In the rows, 128 means zero.
which system made each run
trace 1, Fure (11 x 26)
[[234 120 149 136 135 155 129 129 160  99 131 147 167 167  72 135  95 107
  155 161 159  89  70  58 155 157]
 [186 157 155 186 122 179 125 125  88 210  89 129 109 168  77 157  82  67
  140 105 131 126  91 110 103 150]
 [145 181 141 115  86 163 195 101  86 164 122 127 111 148 147 185 104 121
  115 163 172 167 153 162  59 167]
 [112 125 168 113 130  62 124  79 104 139 146 183 120 147 184 174 124 151
   67  88 150 199 145 137  97 110]
 [ 95  70 139 145 160  92 122 129 108  54  81 170 172  89 125 126 130 189
  146 137 156 179 115 153  91 110]
 [215  92 147 105 166 124 114 134 199  55 122 136 148 139  81 128 113 161
  134 140 136 150 119 113 186 106]
 [161 133 133 207 178 184 100 172 143 150  83 102 118 154  71 146  94 114
  141  99  84 108  99 140 134 111]
 [144 171 119 127  98 212 187 134 142 122 151  84  92 186 126 180 118 137
  132 166 120 116 138 145  93 184]
 [ 89 170 160 110 126 103 107 104 111 164 171 149  99 178 184 175 131 117
   93  59  97 158 107 103  91 152]
 [ 80 119 128 123 112 101 131 136  66  70 109 150 150  78 167 130 149 164
  153 138 168 145  71 143  58 161]
 [211 102 153  58 117  78 101 119 160  86 112 158 146 129 123 110 154 146
  105 123 169 160  97  93 187 128]]
trace 2, Fure (11 x 26)
[[118  77 130 157 104 128 132  70  46  94 182 151 103 108  75  97  97 109
  210 124 137 136  78  79  95 153]
 [205 156 126  69 118 126 107 142 186 164 106 184 127  85 140 125 116  44
  178 157 168 185 111 119 120 156]
 [188 140 154 173 114 124 152 150  77 196 125 121  84  81 113 101  98 157
   65 100 164 127 101 160 102  48]
 [114  87 101 106  87 147 145  91 121 118  67 107  79 150 116 147 166 136
  125 155 143 209 217 205 146 157]
 [ 86 177 165  94 208  94 132 155 182 139 150 139 183 125 162 148 103 173
   84  97  86 146 176 136 129  50]
 [ 92  48  81 219 144 125 115 110 106  14 163 108 101 126 128 134 135 174
  146 142 119  86 109 159 129 134]
 [139 120 139  55 135 166  99 162 252 136 123 161 151 175 111 110 156 107
  169 145  87 145 109  53 147 168]
 [154 192 144 178 146 151 131 157  40 140 173  75 102  82  92 117  73 120
  156  74 108  63  47 119 102  96]
 [162 119  75  98  34 155 126 112 148 135  89 124  63 161 175 159 190  68
  130 183 176 150 141 165 129 236]
 [ 91 197 204  73 144  88 142 151 100 234 125 146 169 119 151 107 126 172
   49  58 113 145 122  89  99  56]
 [101  69  74 172 105  88 139  67  17   5 108  89 117  82 130 144 144 149
  159 159 179 128 160 210 149 157]]
trace 3, Filog (11 x 26)
[[195 150 147 143 121 184 156 149 121 135 113 102  93 135  87 144  97 145
  126 132 140 142 104 152 106 125]
 [135 137 127 146 116 157 136 114 133 149 120 111  72 180 136 177 127 125
   95 115 117 159 159 168 121 143]
 [ 76 150 151 125 144 135 144 145 131 132 131 131 136 154 161 163 132 177
   94 110 107 143 131 140  77 124]
 [115 106 135 124 136  94 126 103 109  49 155 133 137 145 149 156 137 175
  113 120 136 133 114 127 131 139]
 [155 111 144 107 135 125  96 153 155  94  85 140 154 151 117 126 157 148
  129 120 127 133  79 100 149 150]
 [180 150 136 138 113 163 150 142  99 115 119  89 128 140  86 128 117 137
  133 139 143  85  87 117 137 140]
 [147 143 119 134 100 149 125 111 130 166 107 112 106 183 131 162 137  84
  113 130 127 125 152 130 148 168]
 [ 86 167 152 136 131 134 157 138 106 176 124 135 158 143 152 149 120 142
   98 123 125 119 133 121  77 119]
 [107 103 128 131 125  86 140  74  93  79 149 148 143 139 150 155 127 143
  119 138 154 141 152 133 129 139]
 [142 108 155 101 152 109 102 150 165 119  79 169 177 130 120 118 139 146
  129 121 135 155 105  99 133 124]
 [184 122 133 156 131 153 153 132 100  91 127 102 133 117  77 121 100 150
  146 150 154 103 103 130 134 117]]
trace 4, kotif (11 x 26)
[[148 144 136 179 152 113 118 136  99 106 152 123 102 113 155 162 100 145
  102  96 132 119  90 156 102 104]
 [ 94  73 107 128  98 139 119 123 144  96  99 132 109 166 134 128 183 159
  122 143 124 143 129 137 128 170]
 [138 167 168  75 155 124 116 148 134 118 147 125 151 128 114 126 116 143
  140  85 101 138  93  85 139 116]
 [166 128 103 173 121 131 116 121  89  93 100  98 118 129 121 155 122 102
  141 138 153  95 111 158 150 158]
 [128 137 140  92 100 146 141 144 183 172 121 143 134 175 148 128 160 139
   87 148 129 125 133  97 121 147]
 [109 159 153 141 138 121 142 110  39 134 140  98 135 119 103 131  99 135
  135  88 119 118 121 125 121 108]
 [121 115 100 122 124 120 131 117 158  88  99 149 154 133 168 164 145 118
  135 183 158 146 161 160 121 171]
 [140 125 172 135 153 109 118 149 139 163 135 159 150 133 116 104 116 165
   87  91 118 119  90  78 121  77]
 [131  96 107 148 111 151 137  94  76  84  96  94 117 127  74 125 125 113
  179 149 138 138 152 156 154 157]
 [160 170 146  88 148 139 128 156 220 165 140 165 144 150 161 154 118 109
  106 140 126 145 135 108 114 127]
 [122 117 132 208 121 136 137 115  39 143 137 101  97 118  92 116 102 143
  121  95 126  93  97 134 106 101]]
trace 5, dutu (11 x 26)
[[110 102 116 191 148 158 103 144 122 122  88 115 101 143 105 142 128 128
  142 108  98 135 116 160 114 135]
 [122 150 126  81 111 162 156 148 172 109 176 117 111 144 148 129 141 152
  130 152 114 123 118 112 108 152]
 [132 147 141 154 155 102  77 137 109 138 130 129 118 133 142 144 119 105
  118  64 103 118  86 117 139 119]
 [114 126 100 129  83 150 146 138 110 112 102 117 122 123 147 128 161 129
  141 173 158 111 113 146  99 183]
 [152 145 156  73 122  89 119 121 132 140 150 130 135 135 134 111 141 143
   90  92 127 131 120  93 169 106]
 [122 128 113 177 140 136 121 133  79 119  56 104 145 116 110 147 120 111
  144 132 140 122 137 173 133 141]
 [138 124 126  81 108 128 169 121 184 121 167 135 140 147 148 121 144 160
   95 177 146 119 165 112 141 125]
 [117 124 152 178 178 114  95 121 100 148 111 129 151 139  93 136  96 115
  132  73  93 120 120 113 148  96]
 [121 126  92 126 104 167 166 124 145  94 139 125 132 123 141 144 129 118
  170 201 151 118 144 144  95 178]
 [154 131 165 105 143  88 101 120 156 167 171 169 126 136 135 111 119 125
   96  82 116 136 103  68 144  90]
 [114 118 106 183 113 162 129 124  53 120  73 103 112 108  97 135 120 104
  180 138 142 131 113 169  99 163]]
trace 6, vizo (11 x 26)
[[121 161 121 103 149 116 111 135  85 146  75  83 135  74  95 107 119  92
  160  96 115 153 170 176 176  98]
 [139 145  92 135 137 127 155 147 192 128 158 114 118 106 182 144 126 134
   85 178 141  97 188 181 135  99]
 [ 69  93 135 170 140 119 126 100 114 158 169 124 111 167 109 107 128 156
   90  86  77 107 155 103 141  86]
 [ 58 111  97 105 135 158 133 139 138  84 126 112 144  99 112 101 144 127
  209 161 100 128 142 134 120 158]
 [160 136 124 108 141  94  96 140 183 116 205 158 114 103 168 113 121 105
  131 116 125 103  82  87 140 116]
 [118 107 108 163  86 133 101 139  76 186  84 115  97 108 110  83 158  91
  134 111 129 106 101 128 135 139]
 [138 192 132  35  96 141 169 142 142 154 137 102 130 108 144 118 142 123
  124 152 141 139 160 135 136 132]
 [109 151 131 170 171  75 105 107  94 153 142 132 138 111 160 153  96 102
   97  84 120 122 158 152 140  80]
 [ 73  72  93 142 100 136 158 125 139 113 107 127 133 123 140 103 169 169
  115 185 144 122 176 156 117 135]
 [127 122 160  84 169 106 117 127 172 108 178 141 151 129 105 104 114 156
  132 101  92 136 131  75 162  85]
 [131  98  83 192 143 142  97 140 114 111 100 110 116  90 103 109 118  78
  184 141 125  93 114 151 145 138]]
trace 7, Filog (11 x 26)
[[ 89  94 118 164 131 132 124 127 134 131 151 149  93 117 147 124 129 145
  127 125 115 140 121 143  82 115]
 [109 118 134  85 125 124 124 122 136  90 160 134 106 118 131 120 138 148
  155 118 112 167 116 121 117 135]
 [158 140 134 122 142 115  93 152 122 107 123 120 112 101 130 124 129 129
  137  92 126 133  83 137 140 120]
 [149 126 109 125  96 151 133 149 130 127 110 100  93 120 127 113 156 136
  118 143 141 114 117 152 140 142]
 [119 152 135 106 119 140 134 130 129 161 132  96 113 148 121 124 136 131
  106 108 102 122 151 129 151 119]
 [ 87 147 113 149 146 117 127 133 110 121 125 112 146 124 157 147 129 125
  122 127 119 101 147 153 123 128]
 [111 109 122 110 123 104 132 119 156 114 156 147 146 132 155 118 148 140
  113 146 134 114 135 103 137 130]
 [120 111 140 135 141 117 110 128 106 121 119 131 153 119 102 104 128 130
  149 110 120 116 102  96 142 122]
 [161 137 110 118 118 142 132 131 131 113 123 119 131 113 120 127 124  96
  163 158 149 120 121 130 139 154]
 [154 140 138 130 117 132 126 131 135 188 129 135 113 136 123 119 122 104
  105 116 128 127 130 113 133 112]
 [ 90 128 116 152 121 138 147 116  90 141 117 117 122 115 127 131 123 125
  139 138 131 134 151 156 102 130]]
trace 8, kotif (11 x 26)
[[129 118 126  90 123  99 119  83 168 188 172 158 137 139 122  98 122  67
  131 132 117 127 184  72 180 113]
 [100 155 102 170 147 143 131 156  94 182 119 116 143  55 116  90  96  75
  178 141 125  89 135 144 106  99]
 [143  95  95 106  84 107 162  88 161 132 190 163  94 102 168 108 135 118
  115 190 176 141 175 137 121 124]
 [ 81 124 136 131 158  97  85 147 131 199 113 145 115  87 132  85 131 114
  119  68  88 156 142 136 129  65]
 [130 100  87 124 121 146 160 135 125  51 155  97 110  56 108  93 121 156
  178 182 148 122 143 175 132 116]
 [160 119 123 107 151  91  78 123 220 153 161 157  95 148 164 134 135 101
   87  98 103 150 155 120 182 101]
 [ 83 127 104 184 136 179 129 174  90 139 125  67 107  90  82  75 126 136
  168 117  85  63  98 140 118 110]
 [141 130  98  58  90 114 147  79 176  85 213 135  92 146 176 151 143  99
  138 172 145 143 173 122 153 177]
 [ 81 164 136 167 169  96  65 181 114 208 105 137 140 100 161 108 134  97
  104  51  87  91  84 116 118  89]
 [122  83  82 105  60 139 184 102  81  48 153  92 118  85 114  83 159 163
  165 207 180 100 137 146 135 162]
 [147 166 155  57 162  63  69 127 205 192 125 169 147 146 177 142 140  80
   76  72 104 172 166 103 188  97]]
trace 9, dutu (11 x 26)
[[137 115 128  89 112 116 168 108 150 121 171 141 131 111 134 105 129 150
  120 167 155 138 162 122 132 106]
 [122 106 138 159 168 113  97 119 122 143 109 140 131 118  96 118 106 116
  139  92 104 151 139 131 147  88]
 [122 122 104 132 121 173 163 139 152 110 137 119 115 112 120 125 119 134
  162 182 137 128 146 152  97 139]
 [139 127 145 116 144 110 105 122 165 151 180 147 104 135 136 121 119 123
  107  89  99 137 122  97 143  99]
 [ 98 127 109 173 124 161 122 146  89 135  93 113 111 110 118 131 127 111
  169 127 120 127 106 155  89 152]
 [136 138 127  63  98 116 142 125 160 116 186 133 103 119 165 116 149 143
  113 141 138 134 126 113 130 135]
 [118 124 138 160 153 104  81 143  92 150  78 127 128 112 114 120 131 118
  126  73 112 136 102 138 141 107]
 [126 128  98 103  93 160 169 137 136  93 124  99 119 115 136 121 153 151
  137 187 154 116 150 159 124 157]
 [139 136 152 110 160  93  92 129 162 155 141 136 140 144 132 121 127 129
   87  79  97 130 136  99 173  84]
 [100 125  98 192 133 167 142 142  86 112  84  96 139 118 110 141 118 119
  165 157 130  95 130 166 102 151]
 [136 132 129  63 111 111 142 112 193 124 204 150 126 149 165 119 145 131
  107 148 128 121 147  84 147 132]]
trace 10, turo (11 x 26)
[[139 128 138 144 116 145 154 135 152 197  87 114 126 176 125 132 141 152
   45 135 128 118 183 147 146  96]
 [ 72 128 141 136 167 159 164 111 130 119 122 105 168 167  89 152 106 156
  141 139  90 135 196 138 131 115]
 [109 112 119 143 175 107 123 110 177  65 178 162 171 143 157 164 106 128
  146 153 121 114 143 107 122 134]
 [130  76 132 177 131 119  97 124 130 124 148 176 135 133 112 105 120 115
  151 125 130 106  65  66 107 137]
 [165 137 129  92  83 144 129 114  96 134 141 129 105 107  96 102 124  85
  187 136 149 141  87  98 124 169]
 [175 189 140 101 119 108 116 140 111 176 122 130 101  93 157 139 115  86
  114 101 152 155 116 152 122 119]
 [114 130 129 147 102 137 161 130  90 159 104 112  93 117 137 131 137 165
   78 128 149 150 153 183  97 104]
 [ 99 111 139  84 135 124 138 119 162 104 110 120 130 156 128 139 153 178
  101 128 111 177 180 152 148 118]
 [121 104 128 165 195 121 107 149 157  71 112 122 167 120 110 137 112 159
  137 125 107 112 128 142 149  96]
 [153  92 100 154 120 159 130 132 176  92 156 127 119 155 115 124 133 125
  147 171 125  81 106 103 141 158]
 [139 162 146 121 131 147 101 141 134 172 146 134 127 151 114 125 115  80
  156  97  97 111  83  72 128 149]]
trace 11, turo (11 x 26)
[[107  91  92 145  96 157 119 126 155 105 183 120  39 143 147 120 153 137
  137 128  99 129 108 136 110 159]
 [ 90 157 143  82 135 131  89 170 132 135 125 125 116 109 136 104 150 126
  157  73  83 147  72 107 115 139]
 [131 146 102 131 109 113 131 135  71  79 149  77 100  81 149 122 140 139
  134 123 146  93 100 165 139 133]
 [126 129 113  95  91 112 100 148 159 162  89 125 113 149 173 118 192 118
   80 123 130 125 132 133 157 153]
 [104 148 146 131 145 137 146 149  80 143  96  77 165 114  88 100 124 162
  119 111 110  94 139 132 150  87]
 [122 127  88 120 121 122 140  97 154  94 145 108 134 155 158 160 142 103
  120 172 136 105 193 152 172 157]
 [ 97 125 147 153 167 113 105 157 160 178 113 169 187 140 131 112 124 129
  106 112 104  98 114  80 119  97]
 [115  99 109 150 104 143 166  77  69  92 174 105 121 123  84 113 108 122
  174 160 141 100 143 115 133 144]
 [142 148 129  81 130  95  87 129 187 164 126 184 143 126 178 139 139  60
  138 125 136 160 127 100 135 153]
 [132 126 145 182 131 126 153 135  51 158 133 122 126  71  90  86  91 155
  125 113 146 105 100 131  93  67]
 [139 109  97  73  73 135 140  83 157 120 137 128  74 149 149 142 164 102
  132 164 148 184 190 158 154 177]]
trace 12, vizo (11 x 26)
[[ 81 120 134 143 113 127 147 139 118 142 132 122 139 153 146 119 157 178
   75 125 118  91 127 117 111 118]
 [ 92 121 131  96 139 114 124 111 106  77 128 108 158 131 110 121 142 141
  156 118 111 127 139 112 163 140]
 [141 126 110 137 155 113 101 153 176 113 121 148 161 112 149 126 129 103
  141 148 134  98 112 119 144 130]
 [156 112 126 148  98 135 137 120 109 156 139 123 119 140 108  99 131 119
  111 136 143  84 110  95 145 128]
 [119 153 131  93 115 147 135 118 121 163 110 118 137 143 112 130 129  89
  152 133 120 146 160 118 140 154]
 [122 157 129 139 146 112 145 125 120 140 155 146 149 103 160 147  96 114
  129 141 146 121 136 134  96 113]
 [108  79 120 140 105 101 125  91 108 126 133 149 108 134 136 120 148 140
  107 129 145 148 142 133 128 128]
 [120 119 146  99 146 132 128 151 156 130 107 142 153 108 106 100 131 149
  143 130 121 157 130 120 124 105]
 [171 125 117 147 142 125 125 126 124  97 149 110 111  99 114 123 103 121
  142 128 138 116 122 147 155 107]
 [132 118 114 138 115 157 120 139 170 161 115 124  94 158 129 129 145 114
  113 132 110 131 142 135 133 140]
 [105 162 145 128 133 149 157 137 100 143 155 109 133 122 115 127 105 143
  138 118 110 115 119 115  96 117]]

runs to name
trace 13 (2 x 26)
[[ 61  92 120 125 116 126 163 142  91 164  97 148 172  46  97  41 134 146
  168 169 149 127 149 122  90  89]
 [164 106 108  84 143  95 131  89 143  80 204 113  96  66 102  88 104 116
  165 131 130 150 180 142 199  76]]

dutu
trace 14 (2 x 26)
[[ 74 105 105 138  96  71  97  86  87 162  87 143 130 152 174 139 178  91
   88 113 142 134 167 141 157 160]
 [ 98 120 152  88 133 110 160 150 114 135  79 138 215  85 103  71 142 175
  129 158 153 122 142 106 128  90]]

turo
trace 15 (2 x 26)
[[ 72  99 116 127 142 163  99 159 171 154  74 133 107 135 112 113 156 125
  157 116  78 176 146 151 114 139]
 [125 151 128 103 158 135 150 152 143  67 198  94 128  87 124 112 107 173
  150 133 107 100 117 130 130  92]]

turo
trace 16 (2 x 26)
[[ 74  95 107 176 138 111 106 110  79 143  58 145 152 109 115 125 132  94
  164 130 134 145 152 152 120 140]
 [157 119 132  71 113 124 171 136 188 104 168 152 142 107 144 103 132 170
  114 186 165 132 142 114 122 109]]

vizo
trace 17 (2 x 26)
[[142 148 101 104 116 132 138 112 112  99 131 104 137 100 123 131 121  84
  178 160 148 120 149 144 151 159]
 [153 150 138 131 134 103 113 147 161 189 134 157 136 121 168 124 125 109
   81 119 140 111 125 114 127  98]]

turo
trace 18 (2 x 26)
[[139 163 103 102  94 169 157 143 149 108 110 113 141 146 162 168 146 110
  148 190 157 114 126 145  99 204]
 [140 150 178 115 120  86 118 111 102 175 160 150 123 166 149 136 128 141
   60  66 124 125  95  72 130 107]]

Fure
trace 19 (2 x 26)
[[ 61 183 135 107 130 145 112 152  81 207 134 104  81  79 129  99 124  93
  167  62  73 160 121 146  87 112]
 [129 132  83 108 104 103 151 127 118  46 171 120  95  54 197 140 139 149
  142 174 178 140 130 199  96 140]]

kotif
trace 20 (2 x 26)
[[131 141 126  98 123 131 139 110 146 131 113 120 119 151 139 158 134 119
  118 137 131 165 180 156 145 140]
 [ 93 136 141 152 166 105 128 136 125 130 144 134 147 125 153 143 114 159
   98 107 112 119 137 136 107  88]]

Fure
trace 21 (2 x 26)
[[133 114 127 138 105  77 108 118  67 119  96 108 119 120 143 117 163 149
   78  93 152 112 114 148 168 116]
 [129 119 114 100 102 142 139 146 138 135  47 104 157 135 111 110 171 138
  116 166 148 125 158 146 162 148]]

turo
trace 22 (2 x 26)
[[116 133 153  98  81 152 175 133  83 154 124 116 107 120 112 100 144 182
  107 129 147 150 116 129  90 121]
 [133 144 133 101 142 105 119  96  99  95 109  98 122 140 126 167 128 124
  124 101 123 170 171 168 173 130]]

Filog
trace 23 (2 x 26)
[[130 113 119 117 129  91  88 122 139 104 129 162 121 111 161 131 142 103
  145 116 139 153 100 126 125 152]
 [155 122 137 129 108 125 126 159 120 155  93 139 130 103 124  92 144 144
  108 129 155 123  91 123 119 112]]

vizo
trace 24 (2 x 26)
[[ 77  99 114 137 109 132 127  88 142 124 175 175 116 168 159 154 133 101
  155 148 120 138 132  92  86 182]
 [106 114 155 109 122 109 116 134 105 141 134 186 149  92 130  92 129 134
  162 113 143 153  62  74  70 133]]

vizo
trace 25 (2 x 26)
[[ 95  65  81 191 112 119 126 124 102 136 107 100  88  99 119  84 155 144
  103 135 128 102 170 185 155  92]
 [ 96 119 110  56 126 149 135 152 216 144 124 120 142 129 123  85 166 129
  144 162  95 135 182 113 166 127]]

turo
trace 26 (2 x 26)
[[142 145 125 134 114 180 131 153 154 168 131 129  94 142 122 131 120 106
  146 135 118 130 103 122  94 151]
 [132 164 141 106  97 140 148 121  98 154 159 114  85 128 144 138 125 131
  118 109 130 147 114 134  99 134]]

Fure
trace 27 (2 x 26)
[[160 118 130 154 124  66 114 109  97 109  69 165 182 134 173 166 142 121
   79 148 199 119 120 137 138 144]
 [143  86 167 143 136 115 150 110 115 134  68 157 198 164  77 119 123 175
   96 144 158 137 143  94 139 105]]

Fure
trace 28 (2 x 26)
[[128 111 109 186 159 152 125 131 179 166 146 179 124 112 132 138  80  77
  162 163 127 136 146 132  79 115]
 [115  97 137 138 117 137 143 100 135 149 195 175  83 112 121 109 100 131
  151 129 127 172 121 108  68 111]]

Filog
trace 29 (2 x 26)
[[129 116 134 119 117  99 156 107 125  80 169 127 168 163 152 137 143 177
   79 151 152  74 126  91 151 133]
 [116  99 139 139 138 117  91 120 117 118  73 136 181 175  94 125 151 115
  142 114 117 110 104  80 163 161]]

Filog
trace 30 (2 x 26)
[[149 121 127 138 136 107 117 103  76  92 125  94 105 115 104 136 118 127
  133 101 130 141 138 162 173 113]
 [123 132 112 131 149 141 120 162 193 141  78 136 157 139 153 146 142 117
  116 157 127 127 157 151 130 134]]

Fure
trace 31 (2 x 26)
[[142 137 146 145 122 106 141  99  75 157 150 148 127 108 123 128  97 115
  125 115 153 134 119 118 105 107]
 [141  99 118 127 111 116 131 106 130 128  99 158 122 113 134 130 133 115
  137 157 166 170 150 152 116 138]]

Fure
trace 32 (2 x 26)
[[128 104 140 136 126 135 104 151 135 102 134 136  68 129 141 132 146 176
  114  88 109 171  75 148  91 125]
 [142 141 135 109 123 150 116 167 114  87  99  90  96 117 116 124 152 168
  133 100 114 144  76 154 126 138]]

vizo
trace 33 (2 x 26)
[[125 152 117 133  95 149 158 137 149 170 175 110  88 154 164 130 140 138
   76 137 123  88 136 127 112 127]
 [ 47 134 139 124 139 123 117 110  91 149 118 116 131 157 127 134 140 128
  133  83  84 145 146 120 121 138]]

turo
trace 34 (2 x 26)
[[101 103 145 126 131 111 147 134  85  33 120 117 156 132 130 136 152 226
  109 127 143 122  85 134 107 136]
 [191 115 140  80 129 124  99 128 165  60  99 113 143 178 101 147 157 140
  127 124 129 135 107 105 203 168]]

Filog
